The rows below come in pairs that one turn or mirror swaps. Which row does each named row swap with?
The rows were stretched afterwards, more along some directions than others.
J195: [-33  40 -60  24  -4 -20 -45 -27  -9  -3 -11 -27  60  -5   9 -10   1  37
  31]
J86: [  7  13 -11  34 -16 -26  23   7  29  57 -25   3  24  -1   5 -15 -16   0
 -32]
J459: [ 10   5  13  -3  21  -2 -34 -14 -12 -18  -8 -14  12  12   9  46  13  15
  -2]
J320: [ 28   7  -3   1 -37  16  -3 -21 -36  -5   7 -34 -18  14 -10  28   5  21
  10]
J694: [ -2  -6  30  32 -23  19  32   6  13  23  -4 -21   7  19  15   8 -18  28
 -28]
J731: [ 15  11  48   6 -47  -1  35  17  10  41 -11   6  -7  14 -10  10 -26  18
 -70]
J766: [ 19  10 -66  -7 -17 -17  -6 -18 -17  21 -59 -11  35 -22  18 -22   7  33
  -7]
J25: [ 50   2  47   9 -24  -6  23  45 -10  21  -1 -34 -16   8  -6  42  -1 -12
 -40]
J192: [ 28  -8   3  27  -6 -10  68  16  28  16 -13  -2 -14  11 -13   1  -2  21
 -56]
J46: [ 14  47 -24  39   8 -27  23  31  -2  12 -11  -5  25 -31 -16  23   4  33
  32]
J900: [ -8  -5 -25 -46  -8  -4  51  14 -23  23 -58  10  30 -16  23 -18  41  29
 -10]
J555: [ 29  -4 -66 -34  20 -11  36   8 -32  36 -16 -15   4 -22  12 -23  51  17
  46]
J930: [ 51  -4 -13 -18  -7  17  42  23 -36  39 -51 -39  11  -8  24  12   3  32
  29]
J589: [  4  33 -20  10 -41 -39   0  42 -24  21 -30 -21  64 -15  21 -18  24  21
 -20]
J791: [ 35  41 -24 -17  12 -27 -17  -8  -9  -6 -28 -17  17 -15  -1   8   4  10
  11]
J780: [ -7  34 -17   1 -49  12  30  23   9 -12 -30   4  37 -28  37 -25  -6   3
  -5]
J837: [-17  32 -48 -19 -20 -22  22  40 -48  16 -28 -18  47 -19  29 -29  26  18
  12]
J955: [ 19  -1  14 -10  -7  -4  34   3 -21 -35  -5 -25  -3   5  15  39  23   3
   0]
J349: [-29  43  21 -13  14  -2   9  10 -18   4   0 -12  -7 -17  -3  12   8   8
  19]
J910: [ 20  28 -30  48 -10 -18  11   3  39  11 -36  -9  46  13  31   3 -28   3
 -31]
J164: [-19  36  35  10  35  11   8 -10 -12 -19 -37 -13  -6  53   6  28   1 -27
 -13]
J621: [ 22  -2 -20  37 -27  -7  29   8  32 -15 -26  -7  32  18  35  -6 -20   8
  -2]
J28: [ 47  11  -9  47 -34  -6  -9 -11  16   8 -18   7  26 -12   9 -18  -6  37
 -30]
J821: [ 19   4 -12  22 -23   3   9  19   6  20  28   3 -21   5  10  -2   6  25
 -19]
J661: [ 15   2 -22   9  51   7   5 -44 -36 -13 -21 -19  -3   5  27  35  21  12
  27]
J685: [ 48   6 -14 -17  44 -15  12 -38  12   2 -27 -32  -9   8 -13  29  -3   7
  31]
J829: [-21  39 -13  34  14 -41   6  -7  22 -10 -10  -1  46   4  13   0   7  -9
 -35]
J383: [ 48   1  -4 -12  19  17  38  -4   6 -20 -26 -13 -31   3  10  28 -19   5
  59]
J91: [  0   3  18 -16  10  13  39   2  -8 -55   2 -35   0  27   0  27  -3  18
  -5]
J30: [-19  15   0 -29 -18  31  29  25 -19   1 -40 -26  36  17  46   4 -29  14
 -22]
J428: [-12   3 -46 -33  34 -23   0  25 -27 -26 -26 -22  38 -12  13   5  45  13
  -3]
J724: [ -2  19  34  23 -21   2  23 -17  10   7   2 -31  13  35  10  14  -1  11
  -5]
J106: [-29 -11 -11 -18   7  -7  -7 -14  -9 -17 -22 -10  41  31  -1 -18  28  29
 -57]
J261: [ 11 -12 -16   8   1   1   8  -6 -19   7   4 -10  17 -11 -14  47  18  28
  24]
J789: [-10  18 -55  32 -54   8  -9  19   2  25 -24  11  72 -29  23  -9 -10  31
   0]
J643: [ 67  -2 -12 -18   7 -17  -5  -8 -24  42 -33 -34 -20   7  -6  35  -3  15
  13]
J961: [-15  31 -25   4 -18  10  65  42   7 -27 -36  -9  56  -4  32 -24  -9   9
 -13]
J95: [-10  27 -28  16  -5 -18   5  20  18  16 -44  16  78 -26  24 -24  16   6
  -9]
J446: [-15  50 -49  13  28   3  26  34   3 -27 -46 -34  41 -22  52  20  -7 -10
  19]
J286: [ 23  -3 -15 -42 -16 -16  30  -2 -43  46 -53 -28  29  13  15   4  15  15
 -22]
J138: [ 32  20  22 -10  -6 -16  -5 -12  -1  -1 -52 -19  20  36 -24 -19  15  -4
 -15]
J935: [ 38  -8 -49 -34  13   8  22 -16 -28  10 -46 -37  -9  11  13   3   8  27
   3]
J136: [  3   9 -35 -20 -17   4  -2  -5  18  10 -11 -27  19   5 -16 -24  -5 -12
  15]
J926: [ 19 -13  31 -13 -46   1  13  16  -5   3 -17   8  -8  14   5  18  10  48
 -62]
J382: [ 33  41  -9 -13 -21  16  28  10 -23  26 -46 -32  21  -2  29   5  -3  14
  45]
J472: [ 21  13 -16  19   7  -5  55  53  -1   9 -12 -19   5  13   2  41   2 -30
  -5]
J969: [ 22 -13  45 -11 -18 -11  79  41   9  10 -16 -17  24  15 -10   9   0  18
 -49]
J800: [ -9  27  30   1 -21 -13  26  33 -12   2  25  -2 -18  -7 -20   0   4  24
 -13]
J650: [ 32  -3  11  29   2 -22  32   0   4   6  -9   3 -26  -4 -19  39   2  28
 -42]
J467: [-20  21 -20 -18  -3   5  22  14 -10  34 -37 -29  38 -14  29 -25   7 -30
   2]
J436: [ -4  29 -32  26 -35   6  52  13 -15  20 -20  -4  28 -16  10 -12  11   1
   8]
J94: [-26  25 -12   9   2 -15  22  55  25 -14  -8  18  32 -29   0 -18  13  12
 -40]
J481: [ 18  15  -1  12   8 -28  18   6  39 -29  -8 -39  23 -12 -16   4   9  12
  -6]
J211: [ 10  12  -1 -17  19   3  48  44 -17   1 -40  12  11  -5  -5   9  20  22
 -36]

J95 is swapped with J459
J467 is swapped with J25
J926 is swapped with J900
J286 is swapped with J731
J30 is swapped with J969
J136 is swapped with J472

